128 stands for zero in the data rows.
Here is a table of points, one per row:
[143 125 154 119 151 150 126 114  95]
[114 115 127 141 135 155 123 135  82]
[113 150 142 139 129  96  85 122 122]
[ 96  92 140 178 145 140  91 113 109]
[116 115 136 162 139 114 114 139 118]
[111 133 143 155 129 129 137 143 124]
[149 114 148 130 144 177 101 108  82]
[151 140 157 109 144 105  88  91 109]
[ 85  96 141 177 140 120  92 151  99]
[116 157 153 124 118 122 134 137 111]
[111 145 161 132 144 111  88 110 117]
[118 119 151 132 127 143 113 123  97]
[108  97 132 153 129 160 120 114  90]
[133 159 148 119 140 123 111 143  97]
[117 139 155 144 125 160 139 151 107]
[ 85 147 160 147 118 148 132 122 118]
[ 79 127 155 151 134 115 111 121 105]
[120 153 153 134 120 123 102 127 103]
[180 124 162  92 168 149  86  93  83]
[ 91 108 137 174 139 120 115 131 118]
[111 161 158 134 116 130 114 151 104]
[192 128 164  96 162 152  90 108  93]
[140 112 143 137 158 158  96 131  80]
[102 121 143 160 122 133 113 122 116]
[102 150 179 140 121 124 117 136 133]
[137  99 129 141 154 143 106 110  82]
[137 119 145 136 140 140 109 138  92]
[101 126 138 160 123 139 150 141 117]
[117 112 141 162 146 143 104 145 116]
[ 58 148 167 157  95 104 136 117 142]
[123 143 154 128 132 150 121 155  82]
[128 157 141 123 129 110 116 135 102]
[126 163 131 134 109 113 132 163 115]
[137 135 144 127 142 125 116 130 123]
[141  92 121 142 146 174 115 118  86]
[109 126 137 142 130 133 142 134 111]
[100 118 139 160 147 132 105  97 126]
[107 153 155 140 111 118 126 148 124]
[128 162 145 118 116 125 140 153  96]
[ 97 104 149 154 133 136 117 122 111]
[144 128 136 133 143 158 125  94 116]
[167  86 149 121 163 154  79 116  71]
[135 119 128 125 129 138 132 125  80]
[112 131 148 131 124 124  99 106 103]
[171 161 155  96 137 149 123 118 107]
[115 128 159 146 152 121  80 139 100]
[135 126 157 130 150 125  98  90 115]
[133 118 125 141 158 136 107 131  93]
[114 140 155 141 123 127 134 122 127]
[146 127 158 121 138 151 127  97 116]
[141 162 171 126 140 127  98 145 121]
[ 91 140 149 162 117 160 152 157 115]
[110 131 165 156 142 105  91 134 119]
[ 88 153 151 154 125 116 118 137 125]
[139 131 154 134 146 116  84 139 101]
[118  98 145 162 140 144 102 134  88]
[124 104 145 146 153 117  91  95 104]
[103 127 139 159 125 131 137 126 127]
[ 83 136 146 179 122 109 120 172 119]
[ 94 101 145 173 145 121 100 101 130]
[147 118 127 130 139 183 136 127  82]
[126 127 169 132 140 143  99  99  96]
[108 103 133 153 141 136 115  99 115]
[116 143 151 139 113 116 130 172 101]
[126 122 149 139 126 135 131 112 107]
[104 126 149 168 138 116 116 170 126]
[158 117 137 127 152 155  97 152  84]
[106 154 151 140 106 101 133 147 117]
[ 65 140 155 171 116 110  96 147 112]
[122 143 139 136 133 101 121 129 125]
[133 134 140 127 136 179 136 101 102]
[193 135 149  99 154 159 114 144  88]
[133 109 130 137 145 166 125 138  80]
[113 113 131 168 143 121  96 152 103]
[117  89 136 156 141 119 100 112 105]
[ 88 143 167 165 134 116 105 139 136]
[ 96 153 156 137 115 116 112 140  87]
[109 121 128 138 115 144 135 116  95]
[134 120 157 132 158 128 109  91 115]
[ 96 124 149 159 134 110 108  99 136]
[155 125 162 129 144 141 109 127 119]
[125 145 169 143 147 125  99 109 144]
[106  86 142 167 145 140 103 107 101]
[122 123 138 144 117 152 144 137 104]
[ 78 115 148 176 141 125 113 122 140]
[133 127 166 139 136 126 102 133 111]
[ 90  94 135 172 142 105  86 112 106]
[ 60 124 161 177 117  79  82 141 127]
[159 128 144 121 141 131  88 137  86]
[133 163 178 120 136 117 102 134 131]
[ 90 110 148 162 128 106  99 156  97]
[166 142 154 105 148 146 115 111 112]
[133 126 126 137 146 155 125 122  86]
[ 96 126 142 159 137 114 113 128 124]
[112 124 147 146 127 148 109 120  99]
[ 75 144 141 162 112  95 133 173 109]
[100 111 148 169 130 162 128 115 124]
[100 158 171 141 127 123 127 129 143]
[109 164 163 138 133  94 119 117 145]
[100 165 158 140 118 142 126 120 137]
[131  76 131 144 154 141 104 112  72]
[131 131 136 131 136 116 108 120 112]
[ 82 133 158 160 132  82  91 142 123]
[122 130 156 131 132 121 100 108  94]
[103 167 167 134 113 127 118 148 129]
[138 141 144 113 142 149 120 136  71]
[129 103 143 141 143 155 121 112 101]
[145 158 169 109 128 146 122 117 112]
[127 137 164 130 150 119  87 122 106]
[133 133 153 129 148  99  83 115 103]
[102 106 151 167 143 143 119 104 128]
[175 124 164  93 148 169  97 107  74]
[ 81 163 175 150 106 126 128 134 129]
[137 136 164 122 145 111  81 132  96]
[137 135 143 133 146 118  95 154  84]
[ 81 135 147 165 106 150 159 153 118]
[135 105 136 141 142 140 101 100  93]
[119  96 143 148 138 158 110 145  74]
[150 128 166 116 158 166  96  98  98]
[145 122 156 122 152 123  83 120  94]
[ 49 120 163 184 125  97  97 112 142]
[137 155 143 130 143 103 117 127 120]
[142 143 151 114 122 152 141 125 106]
[123 141 151 137 136 126 125 155 110]
[ 95 124 141 153 115 121 130 128 116]
[ 95  92 146 162 136 163 108 144  79]
[143 111 147 127 150 119  89  95 103]
[104 161 178 136 129 111 112 123 137]
[129 115 147 133 133 156 120 120  93]
[ 99 105 143 157 142  98  97 117 118]
[106 125 153 156 132  98  97 169 102]
[103  88 143 159 151 121  99 100 114]
[153 120 155 127 152 111  86 115 106]
[111 110 149 156 154 153 119 114 103]
[105 139 163 150 129 104 116 127 128]
[ 74 126 133 176 115 138 139 173 114]
[122  97 140 156 143 155 109 135  93]
[151 130 148 114 142 170 110  79 104]
[132 116 164 142 149 137 108 130 116]
[ 86 106 135 162 122 126 107 135  94]
[152 104 147 126 165 130  93  66 102]
[124 171 156 126 120  95 109 142 127]
[102 121 121 149 120 119 119 139  87]
[135 116 168 132 134 163 117 138 104]
[108 127 152 161 151 125  98 138 107]
[121 132 154 144 131 159 130 124 119]
[139  95 127 142 144 148 121 122  80]
[105 170 142 150 103 135 149 192 116]
[130 121 142 137 144 126  94 141  85]
[122 121 132 150 141 115 113 135 111]
[ 84 106 145 169 139 131  95 151  98]
[ 81 112 131 180 132 123 124 167 101]
[ 93 161 152 145 130 103 117 115 135]
[ 95 113 157 173 136 115  94 115 129]
[ 62 155 149 158  95 108 145 138 147]
[ 96 120 147 157 134 130 107 166  97]
[103 113 151 167 130 146 121 129 117]
[151 157 164 113 128 132 112 148 111]
[131 126 161 126 157 129  99  92 102]
[ 84 152 163 163 116  81 114 135 148]
[147 134 144 117 143 155 106 131  79]
[107  96 134 151 129 135  96 114  98]
[100 115 158 147 146 109  88  78 126]
[175 168 149  94 134 147 117 154  84]
[114 129 160 150 142 144 109 101 127]
[109 153 148 150 140 116 109 148 120]
[ 92 142 148 159 130 120 123 146 119]
[100 135 171 139 137 117  78 105 116]
[116 130 144 151 130 156 143 133 124]
[104 154 160 146 131 121  96 125 138]
[103 136 144 156 124 117 125 162 113]
[101 161 167 150 125 117 124 165 128]
[111 100 143 165 137 109  88 141 101]
[125 136 117 156 144 124 114 164  97]
[ 83 122 154 174 133 110  98 153 113]
[118 103 144 163 138 145 122 112 112]
[ 92 149 150 144 122 118 115 162  99]
[129 115 126 144 130 127 122 138  94]
[166 102 147 129 167 157  88 113 103]
[116 129 158 150 143 106  77 140  95]
[107 126 150 153 122 118 122 160 101]
[147 146 144 113 128 169 137 139  86]
[ 98 140 175 143 134 125 109 109 119]
[143 102 137 131 148 163 100 103  96]
[108 147 136 145 129 134 140 150 115]
[147 116 148 138 142 126  92 122 101]
[ 97 120 153 146 126 126 121  98 105]
[117 129 163 141 140 146 111 100 116]
[ 87 171 173 152 118 114 121 154 136]
[128 127 150 131 139 127 101 123  88]
[ 88 135 158 164 121 102 105 133 136]
[119 143 161 138 134 138 100 147 100]
[107 139 153 142 138 126 102  98 116]
[ 73 110 152 175 126 133  82 142  93]
[146 160 157 123 155 113  95 149 113]
[124 117 156 148 151 116  84 132 103]
[108 102 139 149 157 119  84 110  86]
[ 76 116 141 179 120 156 133 120 123]
[140 118 139 135 136 157 131 149  91]
[117 112 132 143 146 137 111 114  68]
[146 103 119 138 158 117  96 116  97]
[131  80 126 145 146 158 103 126  59]
[ 89 152 171 151 121 127 131 118 129]
[128  92 131 141 154 140  95  91  91]
[117  90 143 150 150 156  92  96  94]
[ 97 101 127 175 153  98  79 135  97]
[108 151 173 145 119 128 137 125 130]
[120 131 144 143 145 118 103 101 121]
[140 154 170 122 135 148 118 120 120]
[ 83 130 152 174 129 109 128 131 141]
[106 126 162 171 126 138 118 159 119]
[134 143 143 122 127 139 119 108 117]
[163 134 159 113 148 152 100  96  95]
[ 74 126 151 173 132  88  98  94 152]
[135 155 140 109 139 131 123 125 100]
[ 96 143 144 142 131 117 118 153 101]
[ 83 145 148 169 113 146 139 164 117]
[107 162 162 141 126  80  94 141 125]
[133 102 135 143 146 144  97 128  94]
[150 125 142 115 145 157 109 114  79]
These points spread out most along one direction. For each point below, how far along it does it lie, from 0 to 99? The average is 50, and the first point in the table lies past the average.
[132 116 164 142 149 137 108 130 116] 56
[ 89 152 171 151 121 127 131 118 129] 33
[147 118 127 130 139 183 136 127  82] 74
[145 158 169 109 128 146 122 117 112] 62
[141  92 121 142 146 174 115 118  86] 73
[122  97 140 156 143 155 109 135  93] 58
[124 104 145 146 153 117  91  95 104] 59
[118 119 151 132 127 143 113 123  97] 56
[ 96 143 144 142 131 117 118 153 101] 38
[108 103 133 153 141 136 115  99 115] 52
[139 131 154 134 146 116  84 139 101] 58
[104 154 160 146 131 121  96 125 138] 38
[ 97 120 153 146 126 126 121  98 105] 46
[125 145 169 143 147 125  99 109 144] 48
[103 167 167 134 113 127 118 148 129] 35
[117  90 143 150 150 156  92  96  94] 65
[ 96  92 140 178 145 140  91 113 109] 47
[166 142 154 105 148 146 115 111 112] 74
[ 85 147 160 147 118 148 132 122 118] 37
[112 131 148 131 124 124  99 106 103] 52
[128 162 145 118 116 125 140 153  96] 49
[ 81 135 147 165 106 150 159 153 118] 28
[131 131 136 131 136 116 108 120 112] 55
[116 129 158 150 143 106  77 140  95] 48
[133 127 166 139 136 126 102 133 111] 54
[133 134 140 127 136 179 136 101 102] 68
[ 87 171 173 152 118 114 121 154 136] 23
[193 135 149  99 154 159 114 144  88] 86
[ 96 126 142 159 137 114 113 128 124] 37
[143 102 137 131 148 163 100 103  96] 74
[ 49 120 163 184 125  97  97 112 142] 15
[129 115 147 133 133 156 120 120  93] 63
[114 140 155 141 123 127 134 122 127] 43
[ 97 104 149 154 133 136 117 122 111] 45
[101 126 138 160 123 139 150 141 117] 38
[108 102 139 149 157 119  84 110  86] 57
[121 132 154 144 131 159 130 124 119] 52
[109 126 137 142 130 133 142 134 111] 45
[180 124 162  92 168 149  86  93  83] 93
[135 105 136 141 142 140 101 100  93] 66
[125 136 117 156 144 124 114 164  97] 48
[106  86 142 167 145 140 103 107 101] 53
[ 58 148 167 157  95 104 136 117 142] 15
[151 130 148 114 142 170 110  79 104] 78
[142 143 151 114 122 152 141 125 106] 62
[126 122 149 139 126 135 131 112 107] 54
[133 109 130 137 145 166 125 138  80] 67
[ 90  94 135 172 142 105  86 112 106] 41
[137  99 129 141 154 143 106 110  82] 70
[ 82 133 158 160 132  82  91 142 123] 26
[ 74 126 133 176 115 138 139 173 114] 24
[102 106 151 167 143 143 119 104 128] 46
[100 158 171 141 127 123 127 129 143] 34
[133 102 135 143 146 144  97 128  94] 63
[103  88 143 159 151 121  99 100 114] 50
[151 140 157 109 144 105  88  91 109] 67
[107  96 134 151 129 135  96 114  98] 53
[111 100 143 165 137 109  88 141 101] 45
[129 115 126 144 130 127 122 138  94] 54
[123 143 154 128 132 150 121 155  82] 56
[115 128 159 146 152 121  80 139 100] 51
[166 102 147 129 167 157  88 113 103] 80
[ 83 145 148 169 113 146 139 164 117] 27
[110 131 165 156 142 105  91 134 119] 41
[ 96 153 156 137 115 116 112 140  87] 40
[135 126 157 130 150 125  98  90 115] 62
[139  95 127 142 144 148 121 122  80] 68
[ 88 153 151 154 125 116 118 137 125] 30
[113 113 131 168 143 121  96 152 103] 45
[163 134 159 113 148 152 100  96  95] 79
[119  96 143 148 138 158 110 145  74] 60
[ 95 113 157 173 136 115  94 115 129] 37
[135 119 128 125 129 138 132 125  80] 63
[128 127 150 131 139 127 101 123  88] 59
[138 141 144 113 142 149 120 136  71] 68
[133 163 178 120 136 117 102 134 131] 49
[100 111 148 169 130 162 128 115 124] 45
[120 131 144 143 145 118 103 101 121] 52
[103 136 144 156 124 117 125 162 113] 34
[104 126 149 168 138 116 116 170 126] 32
[102 150 179 140 121 124 117 136 133] 36
